(in the rows, 128 means zero)
The rows of T fall into several groups, which share some directions, and each row is roughly a mix of its group's hidden directions, except one row that fits no group.
T:
[[166 137 134 151 155 171 149 153 118  99]
 [114 140 122 161 133 148 169  87 166 124]
 [110  97 127 125 149  90  84 129  90 137]
 [150  80 103 145 128  87 110 112 123 101]
 [118 136 135 111 104 164 128 175 168 151]
 [159 137 114 128 131  82 140 178 131 103]
 [ 92 118 142 102 137 113 122  75 144 159]
 [146 169 139  72 116 156 113 138 127 119]
 [159 103 182 145 132 136  99 109 152 124]
 [148  95 151 116 175 144  94 126 145 103]
 [127 149 114 139  77  92 133 146  88 135]
 [ 98 114 168  86 134 159 118 107 120 154]
 [168  88  98 160 135  98 123 144 134 112]
 [120 121 100 122  82 114 185 130 141 123]
 [ 99 113 160  88 152 142  93  98 129 140]
 [115 108 103 179 137  89 154 113 109 128]
 [160 120 126 102 121 180 159 145 151 109]
 [ 73 171 118 129 137 124 142 124  93 140]
 [132 123 148 141 196 118 107 112 150 140]
 [101 163  95  80 131 110 111 115 109 144]
 [102 164 144 130 122 113  96 120  73 125]
 [103 127 103 178 167 134 153 108 144 136]
 [110 140 116 165 169 112 111 160  90 135]
 [111  81 131 165 127  97 125 112 156 155]
 [101 112  89 111  96 100 129  88 132 148]
 [164  80 162 127 125 118  88 122 141 117]
 [148  74 127 174  95 136 131 140 126 129]
 [ 81 179 115 100 113 135 133 104 122 127]
 [165 153 105 113 142 161 150 164 130  98]
 [132 147 109 167 143  77 118 106  98 116]
 [107 122 115 151 118  68 136  97 106 144]
 [137 117 159 104 106 131  80 108 162 152]
 [124  93 153 123 186 164 116 132 127 128]
 [133 109 150 164 178 162 148 149 118 124]
 [123 139 128  98  78  84 114  98 119 136]
 [127 164 160 148 122 167 169 144 140 149]
 [149 112 166 161 147  93  91 108 128 118]
 [164 132 140 145 158 169 122 173 133 113]
 [ 83 137 109 112 160 173 151 114 131 142]
 [149 154 124 117  95 156 123 184 148 130]
 [143 151 104  89  91  88 105 144 134 116]
 [152 106 131 138 154 179 135 161 152 104]
 [ 87 181 129 132 158 141 123 109 153 139]
 [103 150 139 152 134 158 165 103 161 157]
 [ 86 123 109 123  97  83 149 111 125 157]
 [142 113 136  94 118 171 102 104 158  98]
 [139 107 171 155 120 184 127 141 125 139]
 [123 126 136 137 187  98 107  89 131 114]
 [136 110 153 128  92 130  64 137 130 116]
 [ 93 105 147 137 116  97  82 100 125 149]
 [124 112 127 125 196 151 102 126 150 115]
 [157 127 132 110 101 166 141 177 113 105]
 [153 140 106 146 111 111 147 191 127 112]
 [136 138 107 157  80 132 145 178 121 135]
 [169 114 151 100 158 145 101 106 136  96]
 [162 101 160 183 139 119 140 131 123 107]
 [ 86 136 112 154 134 143 168 165 101 129]
 [145 128 136 168 191 139 132 126 114 105]
 [120 107  97 123 112  71  94 109 125 141]
 [100 109 133 143 188 151 133 102 151 129]
 [ 97 124 120 144 153 115 115  80 167 154]
 [126 104 131  92 123 122  99  79 167 126]
 [131 142  95  75 141 149 111 159 118 102]
 [ 92 129 134 141 108 149 176 105 117 165]
 [144 108  93 160 140  76 103 127 131 111]
 [128 128 159 173 121 109 110 157  91 154]
 [ 94 112 118 104  76 124 154 109 145 150]
 [143 153 140 124  95 162 174 158 109 120]
 [127 119 144 128 127 178 176 131  99 102]
 [107 135 111 164 144  71 142 136 101 139]
 [168 117 149 120  94 147 104 171 116 107]
 [112 141 140 107 109  79  94 104 117 162]
 [139  99 143 121 133 123 101  79 162  95]
 [166 128 155 152 165 146  95 128 117  97]
 [119 168 143 125 112 128 132 173  79 137]
 [154 147 135 154  90 115 157 153  85 125]
 [112  92 111 111 151 158 145 130  82 102]
 [122  95 100 163 131 152 177 134 148 136]
 [118  96 145 122 143 123 105  79 167 148]
 [ 91 144  94 131 120  79 136 123  93 139]
 [152 143 151  69 109 156 105 131 142 125]
 [107 140 120 171 118 140 128 120  66 121]
 [157  92 131 149 160 139 140 164 129  89]
 [159  80 143 133 141 103  91 110 151 116]
 [146 173  94  98  98 125 157 138 147 138]
 [165 125 126 111 163 167 158 145 100 147]
 [115 110 148 116 168 150 109  88 168 129]
 [130 136 124  67 128 151  96 112 160 129]
 [127 128 126 165  95  75 105 123 100 138]
 [106 142  94 124  87  91 156 149 107 141]
 [ 98 135  99 170 160 103 157 108 111 129]
 [141 103 148 109 134 176 125 105 174 116]
 [ 87 144 133 150 172 119 126 122  83 113]
 [161 146 131 165 167 121 139 130  93  97]
 [103 151  89 118 100  90 154 139 101 139]
 [109  85 158 162 112 115 119  84 130 125]
 [166 128  94 136 146 150 151  84 153 117]
 [125  91 152 130 170 114  83 104 141 130]
 [ 70 124 119 134 150 108 156 103 134 158]
 [ 88 146  89  94 112  96 125 110 114 140]
 [144 119 128 132  61  94 144 126 128 109]
 [ 92 138 108 139 116  77 126 148 104 160]
 [130 124  82 153 132  81 113 109 131  95]]

Here is one row from each group, named. Which group is each of the other rows in?
[ 77 152 120 114 157 110 141  95 140 155] => Q
[107 156 121 144  86 107 154 139  87 149] => Y
[116 129 109  79 153 133  99  97 163 119] => J

[146 106 158 129 128 189 134 140 160 131] => J
[167 138 116 109  98 121 171 153 160 117] => J
[101 123 135  98  91  95 102 105 140 161] => J
[142 163 134 115  77 129 107 164 101 127] => Q
[120 136  86  94  95 150 118 168 133 109] => J
[115  86 149 153 157 147 145 113 171 140] => J
[118 147 169 112 130 177 149 153 118 155] => Y
[106 110 138 144 179 165 121  99 154 132] => Q
[149  98 125  90 134 171 137 112 161 104] => Y
[110 123  95 161 154 127 158  95 161 149] => Q
[136 140 143 117 189 149 110 111 117  92] => Q
